In the data rows, the value 500 means zero.
Here are some points:
(518, 573, 359, 528, 347, 383, 721, 499, 554, 551, 402, 559)
(531, 596, 492, 514, 806, 273, 520, 546, 543, 581, 502, 527)
(590, 640, 389, 366, 802, 267, 628, 524, 459, 609, 657, 552)
(458, 593, 696, 437, 523, 612, 321, 701, 597, 308, 502, 516)
(334, 387, 375, 425, 672, 343, 297, 599, 450, 651, 547, 598)
(509, 510, 621, 547, 614, 652, 370, 517, 572, 217, 559, 337)
(523, 323, 301, 574, 130, 366, 543, 515, 590, 676, 491, 570)
(515, 547, 501, 462, 694, 409, 450, 530, 448, 618, 566, 464)
(726, 193, 751, 462, 533, 938, 424, 915, 289, 200, 500, 169)
(523, 676, 576, 679, 536, 541, 489, 623, 467, 489, 529, 371)
(238, 464, 435, 560, 40, 146, 212, 269, 207, 478, 562, 710)
(573, 484, 599, 557, 476, 575, 330, 436, 465, 526, 483, 396)
(517, 458, 434, 519, 497, 550, 529, 562, 612, 448, 592, 244)
(497, 266, 520, 514, 299, 577, 520, 465, 505, 452, 516, 478)
(596, 638, 451, 429, 999, 552, 454, 496, 534, 623, 415, 445)
Then 24 other points, each followed by its number:
(433, 467, 684, 658, 547, 653, 575, 447, 528, 440, 538, 345) 0
(415, 416, 377, 416, 371, 591, 653, 466, 537, 584, 309, 619) 1
(513, 501, 711, 483, 441, 733, 407, 510, 354, 357, 511, 523) 2
(453, 452, 396, 563, 178, 424, 592, 464, 614, 481, 494, 534) 3
(615, 436, 492, 492, 750, 348, 492, 478, 725, 756, 575, 520) 4
(482, 588, 480, 614, 650, 579, 539, 338, 399, 270, 489, 430) 5
(332, 305, 546, 458, 143, 506, 586, 506, 599, 574, 436, 541) 6
(703, 520, 525, 447, 807, 617, 601, 715, 525, 615, 362, 421) 7
(550, 513, 643, 670, 593, 674, 439, 603, 360, 447, 566, 418) 8
(475, 613, 559, 450, 658, 782, 451, 306, 490, 472, 414, 336) 9
(468, 389, 508, 551, 276, 493, 640, 399, 411, 530, 239, 577) 10
(569, 595, 469, 355, 883, 480, 455, 537, 617, 594, 612, 555) 11
(620, 523, 540, 523, 435, 685, 652, 277, 424, 352, 530, 448) 12
(605, 658, 618, 588, 444, 531, 534, 552, 492, 439, 691, 412) 13
(592, 371, 507, 576, 492, 592, 462, 631, 384, 367, 402, 486) 14
(472, 476, 487, 366, 630, 596, 570, 410, 533, 477, 366, 592) 15
(265, 590, 396, 625, 0, 253, 208, 538, 507, 519, 537, 887) 16
(632, 617, 412, 462, 725, 413, 533, 371, 672, 677, 545, 395) 17
(495, 407, 479, 486, 176, 633, 632, 469, 568, 284, 419, 696) 18
(563, 453, 456, 576, 953, 479, 591, 408, 649, 654, 540, 471) 19
(399, 525, 538, 350, 440, 406, 712, 476, 510, 655, 425, 617) 20
(498, 622, 735, 620, 590, 463, 386, 584, 370, 389, 401, 415) 21
(498, 669, 607, 565, 599, 670, 817, 246, 568, 540, 399, 448) 22
(439, 456, 525, 467, 991, 554, 617, 562, 530, 563, 641, 603) 23
Which two of these numbered points are nearest to each point below, ignoring the 2 directions in which the first points spread most? Their numbers follow each, nearest first.
(488, 543, 555, 539, 343, 625, 322, 394, 391, 383, 518, 488) > 2 8
(308, 643, 400, 577, 246, 83, 258, 475, 545, 464, 683, 968) > 16 11
(263, 712, 384, 602, 116, 0, 199, 409, 332, 542, 699, 949) > 16 21
(345, 340, 275, 450, 2, 503, 546, 450, 598, 533, 467, 724) > 1 3
(535, 523, 337, 578, 653, 354, 577, 397, 565, 573, 609, 598) > 19 3
(226, 868, 493, 653, 868, 0, 186, 467, 333, 809, 737, 983) > 16 8
(535, 481, 654, 555, 557, 528, 550, 358, 527, 617, 400, 410) > 0 17
(204, 476, 468, 532, 80, 0, 415, 500, 523, 428, 595, 651) > 21 11
(579, 615, 430, 428, 93, 482, 629, 437, 592, 437, 364, 565) > 3 18
(619, 427, 576, 521, 265, 412, 596, 634, 547, 561, 386, 563) > 7 3
(480, 360, 494, 433, 0, 567, 627, 409, 471, 592, 451, 580) > 20 1
(291, 382, 434, 581, 0, 299, 564, 346, 370, 532, 544, 764) > 20 23
(662, 684, 355, 588, 560, 624, 915, 53, 656, 536, 277, 360) > 22 12
